In the rows, 128 means zero.
Each named turn below is shown by a few rows before and after it. Which turns, in which order, take the first row of each later pair to the second? The first pair is answered.
Z_721:
[145 133 119 125 183 173 153 140 153 132 135 129 111] |-> [158 106 114 152 123 121 145 117 140 173  92 139 153]
[166 125 115 132 183 110 107 156 106 169 117 139  90] |-> [154 123 122 136 170  99  82 116  88 173 122 152 142]
[135  90 136 124  79  97 144 134 127 129 120 119 127] |-> [106 117 146 100 117 138 118 114 120  92 160 126 146]
Z_416:
[132 120 128 116 128 139 133 126 138 169 121 120 130] |-> [132 119 135 115 130 147 130 131 133 170 118 114 124]
[132 109 132 126 138 146 132 130 148 143 120 123 124] |-> [129 111 135 129 148 151 132 133 145 145 124 120 122]
[128 118 127 128 149 161 130 144 138 127 147 122 123] |-> [124 127 115 122 181 143 130 126 134 141 138 137 120]
Z_305:
[104 132 125 124 105 128  90 129  98 100 148 129 158] |-> [101 152 118 101 123  98  94 130  93 107 132 123 120]
[111 136 127 121 179 132 124 104 128 141 142 130 109] |-> [109 119 130 131 170 161 134 134 147 126 144 121 101]
[127 130 125 136 106 162 142 162 148 103 135  93 102] |-> [113 120 141 140 100 147 100 101 126 106 142 125 181]
Then:
Between the rows of a pair lie 2 to 3 turns.
[144 116 125 134 128 141 162 170 145 126 133 131 102] |-> [137 139 122 106 168 125 139 125 127 131 135 148 110]	Z_305 then Z_305 then Z_721
[135 115 138 150  87 151 140 161 148 114 127  98 138] |-> [148 110 123 150  95  99 149 148 134 153  93 109 127]	Z_305 then Z_721 then Z_721
[120 121 145 101 164 135 135  65 124 156 135 137 122] |-> [112 124 152  93 159 151 131  79 125 134 148 132 116]	Z_305 then Z_721 then Z_721
[128 156 127  96 154 151 116 158 140  61 157 135 108] |-> [163  84 132 158  98 127 116 126 150 121 113 139 189]	Z_305 then Z_721 then Z_305
[135 116 168 125  78 152 136 174 144  78 161 147 164] |-> [139 127 157 117  84 152 151 199 144  78 158 145 121]	Z_305 then Z_305 then Z_305
[123 144 119 114 159 165 143 149 127 110 148 126 105] |-> [127 105 125 144 115 141 122 112 114 135 140 130 181]	Z_305 then Z_721 then Z_721
[122 138 131 111 167 134 165 140 130 138 138 127  94] |-> [122 107 150 139 133 167 143 115 139 128 152 123 167]	Z_305 then Z_721 then Z_721
